Turns, then the turns between two rows, first turn first; the first pair answered:
turn dig:
| -.13 |  .01 |  .26 |  .25 |  .10 |  .03 | -.34 | -.08 | -.09 |  .11 |  .19 |  .16 |  .05 | -.03 | -.15 | -> | -.16 | -.02 |  .26 |  .26 |  .08 |  .08 | -.32 | -.11 | -.08 |  .12 |  .18 |  .17 |  .06 |  .00 | -.13 |
| -.11 |  .04 |  .27 |  .31 | -.01 |  .08 |  .05 | -.04 |  .11 |  .21 |  .16 |  .16 |  .10 |  .23 |  .05 | -> |  .04 |  .09 |  .23 |  .19 | -.04 | -.17 | -.02 |  .01 |  .15 |  .26 |  .22 |  .25 |  .07 |  .12 | -.02 |
|  .02 |  .12 |  .14 |  .04 |  .02 |  .14 | -.05 |  .15 | -.11 |  .01 |  .13 |  .01 | -.03 | -.01 |  .10 | -> |  .02 |  .06 |  .13 |  .07 | -.02 |  .20 |  .01 |  .06 | -.08 |  .07 |  .15 |  .07 | -.04 |  .02 |  .13 |
turn vuve:
| -.22 |  .12 |  .04 | -.02 |  .22 |  .30 | -.24 |  .05 | -.17 |  .01 |  .10 |  .00 |  .09 |  .07 | -.14 | -> | -.18 |  .10 | -.06 | -.17 |  .19 |  .32 | -.14 |  .08 | -.21 | -.12 | -.02 | -.13 |  .04 |  .09 | -.08 |
| -.13 | -.21 | -.09 |  .09 |  .12 |  .26 |  .02 | -.10 | -.11 | -.03 | -.16 | -.03 | -.09 | -.01 |  .15 | -> | -.13 |  .09 |  .17 |  .33 |  .14 |  .16 | -.05 |  .04 | -.04 |  .08 |  .07 | -.04 |  .02 |  .09 |  .06 |
|  .02 |  .05 |  .06 |  .02 |  .11 |  .01 |  .03 |  .04 | -.04 | -.01 |  .06 | -.07 | -.05 | -.03 |  .05 | -> |  .00 | -.08 | -.01 | -.01 |  .13 |  .03 |  .02 | -.02 | -.05 | -.01 |  .01 | -.02 | -.07 | -.08 |  .04 |
turn Siv:
|  .09 |  .20 |  .05 |  .08 |  .10 | -.16 | -.17 |  .07 |  .03 |  .03 |  .09 |  .05 |  .01 | -.08 | -.14 | -> |  .20 |  .25 |  .01 | -.08 | -.04 | -.11 |  .10 |  .11 |  .03 | -.03 |  .06 | -.07 | -.04 |  .07 | -.03 |
|  .04 |  .38 |  .18 |  .09 |  .06 | -.15 | -.09 |  .08 | -.08 |  .19 |  .21 |  .16 |  .09 |  .01 | -.17 | -> |  .15 |  .43 |  .14 | -.07 | -.07 | -.17 |  .13 |  .14 | -.06 |  .15 |  .18 |  .08 |  .05 |  .10 | -.08 |
|  .07 |  .07 | -.02 |  .01 |  .07 | -.13 | -.01 |  .24 | -.08 | -.03 |  .03 |  .02 | -.01 |  .21 | -.08 | -> |  .02 |  .04 |  .01 |  .06 |  .06 | -.01 |  .05 |  .20 | -.08 | -.02 |  .03 |  .00 |  .03 |  .28 | -.03 |
| -.09 |  .10 |  .19 |  .10 | -.02 |  .11 |  .29 |  .02 |  .08 |  .12 |  .12 | -.03 |  .03 |  .23 |  .08 | -> | -.17 |  .06 |  .23 |  .25 |  .14 | -.02 | -.07 | -.02 |  .08 |  .20 |  .15 |  .12 |  .07 |  .01 | -.09 |
turn guti:
| -.25 |  .04 |  .09 |  .04 | -.16 | -.02 |  .00 |  .10 | -.13 | -.17 | -.09 | -.20 | -.01 | -.05 | -.14 | -> | -.30 | -.01 |  .14 |  .16 | -.13 | -.03 | -.08 |  .00 | -.08 | -.05 |  .00 | -.06 |  .02 | -.07 | -.19 |
| -.09 | -.05 | -.17 | -.02 |  .12 | -.08 | -.12 | -.08 | -.13 | -.17 | -.20 | -.11 |  .00 | -.11 | -.01 | -> | -.09 | -.06 | -.08 |  .12 |  .11 | -.18 | -.20 | -.19 | -.03 |  .04 | -.04 |  .11 |  .06 | -.14 | -.10 |
| -.03 |  .01 |  .13 |  .12 |  .11 |  .17 |  .00 |  .08 | -.09 |  .08 |  .03 |  .14 | -.05 | -.06 | -.12 | -> |  .10 |  .12 |  .14 |  .03 |  .02 |  .04 |  .07 |  .13 | -.05 |  .10 |  .09 |  .13 | -.07 | -.02 | -.13 |
|  .02 |  .10 |  .13 |  .11 |  .12 | -.10 | -.20 |  .08 |  .00 | -.03 |  .07 |  .07 |  .01 | -.08 | -.09 | -> |  .10 |  .18 |  .10 |  .00 |  .08 | -.14 | -.11 |  .14 | -.02 | -.09 |  .03 | -.01 | -.02 | -.04 | -.05 |
Now pairs of rows:
Between the rows of a pair lie 2 to 3 turns.
| -.03 | -.21 | -.09 | -.09 | -.03 | -.01 | -.11 | -.11 |  .06 |  .08 | -.06 |  .17 | -.02 | -.13 | -.06 | -> |  .10 | -.10 | -.15 | -.27 | -.08 | -.06 |  .02 |  .01 |  .03 | -.03 | -.12 |  .03 | -.08 | -.07 |  .01 | -> guti, guti
| -.17 | -.18 |  .05 |  .10 |  .03 |  .15 | -.07 | -.18 |  .11 |  .20 |  .06 |  .08 | -.03 |  .11 |  .06 | -> |  .06 |  .01 | -.05 | -.22 | -.08 |  .02 |  .17 |  .05 |  .07 | -.01 | -.03 | -.18 | -.12 |  .20 |  .15 | -> guti, guti
|  .10 |  .11 |  .02 |  .00 |  .01 |  .03 | -.04 |  .16 | -.01 | -.15 | -.14 | -.16 |  .00 | -.02 |  .03 | -> |  .06 |  .06 |  .11 |  .18 |  .00 | -.02 | -.14 |  .03 |  .11 |  .08 |  .03 |  .08 |  .06 | -.06 | -.07 | -> guti, guti
|  .13 |  .02 | -.15 | -.15 | -.35 | -.11 |  .28 |  .06 |  .13 |  .07 |  .09 |  .06 | -.06 |  .19 |  .14 | -> | -.13 | -.03 | -.04 |  .09 | -.25 |  .24 |  .27 |  .01 |  .08 |  .03 |  .07 | -.05 |  .01 |  .30 |  .21 | -> Siv, vuve
|  .17 |  .22 |  .11 |  .02 | -.23 | -.10 |  .18 | -.02 |  .06 | -.01 |  .12 |  .09 |  .14 |  .03 | -.12 | -> |  .12 |  .10 |  .09 |  .07 | -.20 | -.09 |  .08 | -.14 |  .08 |  .07 |  .12 |  .24 |  .15 | -.06 | -.17 | -> vuve, vuve
| -.18 | -.11 | -.03 |  .02 |  .11 |  .00 | -.18 | -.10 | -.08 |  .01 | -.02 |  .03 |  .04 | -.22 | -.06 | -> | -.17 |  .12 |  .17 |  .13 | -.02 |  .11 |  .08 | -.04 | -.01 |  .10 |  .15 | -.05 |  .12 |  .08 |  .01 | -> vuve, dig, guti
| -.10 |  .18 |  .06 |  .20 |  .02 |  .05 | -.15 |  .08 | -.10 | -.13 |  .02 | -.21 |  .10 |  .07 |  .10 | -> |  .19 |  .11 | -.10 | -.09 | -.12 | -.33 | -.12 |  .02 | -.01 | -.02 |  .02 |  .02 |  .01 | -.09 |  .03 | -> dig, Siv, Siv
|  .08 |  .07 | -.12 | -.17 |  .10 | -.19 | -.15 |  .19 | -.05 | -.16 | -.15 | -.07 | -.07 | -.18 | -.07 | -> |  .11 |  .02 | -.18 | -.25 |  .03 | -.09 |  .03 |  .15 | -.05 | -.21 | -.21 | -.12 | -.08 | -.10 |  .02 | -> guti, Siv
|  .11 |  .23 |  .10 |  .06 |  .19 | -.20 | -.14 |  .17 | -.23 | -.20 |  .14 |  .05 |  .12 | -.16 | -.27 | -> | -.18 | -.01 |  .12 |  .22 |  .17 |  .35 |  .14 | -.04 | -.27 | -.19 |  .07 | -.04 |  .17 |  .06 | -.06 | -> Siv, dig, guti
| -.02 | -.07 | -.15 | -.11 |  .10 | -.07 | -.29 | -.04 | -.05 | -.06 | -.18 |  .01 | -.02 | -.26 | -.09 | -> |  .09 |  .09 | -.13 | -.26 |  .01 | -.10 | -.11 |  .12 | -.06 | -.16 | -.18 | -.18 | -.05 | -.13 | -.02 | -> guti, dig, Siv
|  .09 | -.14 | -.17 | -.06 | -.07 | -.11 | -.10 | -.12 |  .11 | -.11 | -.14 | -.04 | -.04 | -.35 |  .03 | -> | -.09 | -.22 | -.09 |  .17 | -.01 |  .09 | -.14 | -.20 |  .12 | -.04 | -.08 |  .01 |  .03 | -.28 |  .03 | -> dig, Siv, guti
|  .07 | -.03 | -.07 |  .02 |  .10 | -.16 | -.14 | -.03 |  .06 |  .00 |  .08 |  .11 | -.02 | -.24 | -.10 | -> |  .11 | -.07 | -.07 |  .00 | -.01 | -.14 |  .03 | -.12 |  .13 |  .09 |  .12 |  .18 | -.02 | -.15 | -.05 | -> Siv, vuve
| -.05 |  .05 | -.16 | -.10 |  .14 | -.05 | -.26 |  .14 | -.10 | -.24 | -.21 | -.14 |  .01 | -.19 | -.06 | -> |  .20 |  .26 | -.05 | -.21 | -.14 | -.21 |  .13 |  .20 |  .05 | -.09 |  .00 | -.13 |  .00 |  .07 |  .00 | -> vuve, guti, Siv
| -.09 |  .06 |  .07 |  .07 |  .10 |  .12 |  .32 | -.04 | -.08 | -.20 |  .02 | -.28 |  .08 |  .29 |  .09 | -> | -.06 | -.28 | -.13 |  .04 |  .22 | -.21 | -.15 | -.27 | -.05 | -.03 | -.05 |  .16 |  .03 | -.17 | -.14 | -> vuve, Siv
| -.08 |  .03 |  .01 |  .11 | -.04 |  .00 | -.07 | -.17 |  .09 |  .10 |  .04 |  .26 |  .12 |  .11 |  .05 | -> | -.16 |  .03 | -.03 |  .10 |  .12 |  .05 | -.28 | -.07 | -.04 | -.09 | -.10 |  .09 |  .11 | -.01 |  .03 | -> vuve, guti, Siv
|  .01 |  .21 |  .18 |  .18 |  .05 | -.15 | -.04 |  .09 |  .09 |  .14 |  .22 |  .10 |  .01 |  .00 | -.08 | -> |  .12 | -.12 | -.21 | -.25 | -.06 | -.09 |  .14 | -.02 |  .01 | -.04 | -.11 |  .05 | -.17 | -.10 |  .08 | -> Siv, vuve
| -.20 | -.18 | -.03 |  .25 |  .19 |  .14 | -.29 | -.20 | -.07 | -.02 | -.03 |  .15 |  .14 | -.10 | -.25 | -> |  .11 |  .19 |  .01 |  .05 |  .13 | -.30 | -.29 |  .10 | -.03 | -.05 |  .08 |  .08 |  .10 | -.11 | -.35 | -> Siv, guti, vuve
|  .06 |  .05 |  .00 | -.16 |  .07 | -.19 | -.05 | -.05 |  .00 | -.01 | -.01 | -.14 |  .14 | -.07 | -.08 | -> | -.07 | -.05 |  .10 |  .04 |  .04 | -.01 |  .01 | -.20 |  .05 |  .14 |  .08 | -.04 |  .20 |  .02 | -.04 | -> Siv, guti, guti
|  .02 |  .27 |  .12 | -.30 |  .23 | -.06 | -.15 |  .36 | -.04 | -.10 |  .13 | -.01 |  .06 | -.10 | -.11 | -> | -.20 |  .19 |  .24 | -.08 |  .24 |  .33 |  .01 |  .24 | -.04 | -.06 |  .16 | -.08 |  .12 |  .10 |  .00 | -> Siv, Siv
| -.12 |  .09 |  .08 |  .16 | -.14 |  .08 |  .13 |  .05 |  .16 |  .11 | -.01 |  .02 |  .03 |  .19 | -.06 | -> | -.16 |  .06 |  .03 |  .11 | -.10 |  .18 |  .14 |  .08 |  .08 | -.02 | -.12 | -.09 |  .01 |  .19 | -.02 | -> guti, guti
| -.04 | -.15 | -.06 |  .05 |  .01 | -.01 | -.08 | -.03 | -.06 | -.04 | -.10 |  .07 |  .06 | -.12 | -.04 | -> |  .07 | -.12 | -.10 | -.04 | -.07 | -.12 |  .01 | -.01 | -.02 | -.01 | -.06 |  .09 |  .02 | -.09 | -.04 | -> guti, vuve, vuve
|  .01 | -.06 | -.05 | -.08 |  .01 |  .15 |  .21 |  .02 |  .04 |  .08 | -.04 | -.05 | -.04 | -.08 |  .10 | -> | -.01 | -.09 | -.03 |  .01 |  .06 |  .05 |  .07 | -.04 |  .09 |  .18 |  .02 |  .10 | -.01 | -.20 |  .01 | -> Siv, dig
| -.04 | -.07 |  .02 |  .07 |  .01 | -.05 | -.15 | -.11 |  .10 |  .13 |  .08 |  .21 | -.10 | -.09 | -.21 | -> | -.01 | -.12 | -.14 | -.11 |  .06 | -.05 | -.16 | -.04 |  .00 | -.06 | -.11 |  .06 | -.18 | -.17 | -.16 | -> vuve, vuve, dig
|  .10 | -.04 | -.03 | -.05 |  .04 | -.14 | -.09 |  .17 | -.08 | -.07 | -.31 | -.20 |  .04 | -.16 |  .01 | -> | -.08 |  .00 |  .17 |  .24 |  .12 |  .01 | -.17 |  .11 | -.05 |  .05 | -.16 | -.17 |  .16 | -.07 | -.03 | -> dig, Siv, vuve
| -.13 | -.02 |  .11 |  .11 | -.24 |  .20 |  .24 |  .00 |  .16 |  .06 |  .09 |  .00 |  .09 |  .27 |  .00 | -> | -.16 | -.18 |  .02 |  .08 | -.23 |  .23 |  .18 | -.13 |  .16 |  .10 |  .04 |  .12 |  .08 |  .18 |  .00 | -> dig, vuve, Siv
|  .33 |  .23 |  .04 | -.20 | -.21 | -.34 |  .09 |  .18 |  .10 |  .15 |  .14 |  .10 | -.02 |  .06 | -.12 | -> |  .12 | -.26 | -.33 | -.38 | -.10 |  .00 |  .03 | -.01 | -.09 | -.12 | -.29 |  .01 | -.12 | -.14 |  .01 | -> vuve, guti
| -.03 | -.17 |  .02 | -.17 | -.24 | -.07 |  .10 | -.06 | -.09 |  .10 | -.06 |  .16 |  .00 | -.04 | -.01 | -> | -.24 | -.13 |  .16 |  .07 | -.13 |  .18 |  .04 | -.05 | -.15 |  .03 | -.03 |  .03 |  .08 |  .05 |  .02 | -> dig, Siv, Siv
| -.13 |  .11 |  .28 |  .20 | -.08 |  .05 |  .00 | -.01 |  .15 |  .36 |  .30 |  .11 |  .06 |  .21 |  .01 | -> |  .10 |  .25 |  .21 | -.04 | -.13 | -.27 |  .01 |  .12 |  .18 |  .33 |  .29 |  .09 | -.01 |  .13 | -.05 | -> dig, Siv
|  .10 |  .19 |  .05 | -.01 | -.08 | -.12 |  .02 |  .02 |  .04 |  .02 |  .13 |  .11 |  .00 |  .06 |  .05 | -> |  .01 |  .15 |  .01 | -.02 | -.05 |  .08 |  .11 |  .03 | -.05 | -.11 |  .02 | -.07 | -.02 |  .13 |  .14 | -> Siv, guti
|  .26 |  .03 | -.09 | -.32 | -.08 | -.18 |  .05 | -.10 |  .06 |  .18 |  .09 |  .15 | -.10 | -.15 | -.18 | -> |  .04 |  .05 |  .10 |  .02 |  .10 | -.09 | -.23 | -.12 |  .05 |  .25 |  .18 |  .20 |  .00 | -.19 | -.28 | -> guti, vuve
| -.01 |  .10 |  .12 |  .11 | -.07 |  .10 |  .11 |  .02 |  .02 |  .00 |  .06 | -.07 |  .01 |  .22 |  .09 | -> |  .07 | -.11 | -.06 | -.08 | -.16 |  .04 |  .16 | -.11 |  .03 |  .03 | -.04 |  .07 | -.07 |  .12 |  .11 | -> dig, vuve
|  .03 |  .10 |  .10 |  .17 |  .02 | -.23 | -.26 | -.06 |  .04 |  .09 |  .18 |  .06 |  .13 | -.05 | -.03 | -> |  .08 |  .25 |  .06 |  .01 |  .00 | -.14 | -.08 |  .13 | -.06 | -.16 |  .07 | -.27 |  .08 |  .08 |  .08 | -> Siv, dig
|  .09 |  .13 | -.06 | -.08 |  .03 | -.15 | -.09 |  .05 | -.02 | -.01 |  .00 |  .01 |  .03 | -.03 | -.05 | -> | -.03 |  .06 | -.09 | -.03 |  .09 |  .01 | -.10 |  .04 | -.07 | -.10 | -.10 | -.10 |  .03 | -.04 | -.02 | -> vuve, dig
| -.11 |  .17 |  .22 |  .08 |  .17 |  .00 | -.33 |  .16 | -.13 | -.10 | -.04 | -.07 | -.08 | -.24 | -.09 | -> | -.15 |  .00 |  .18 |  .14 |  .15 |  .02 | -.38 | -.01 | -.10 |  .02 | -.02 |  .11 | -.08 | -.30 | -.10 | -> vuve, guti
| -.10 |  .13 | -.03 | -.03 | -.03 |  .20 |  .17 |  .01 |  .04 | -.01 |  .01 | -.14 |  .00 |  .16 |  .10 | -> |  .09 |  .14 | -.14 | -.21 | -.01 | -.20 | -.06 |  .06 |  .07 |  .04 |  .02 |  .03 | -.07 | -.10 | -.07 | -> guti, Siv, Siv
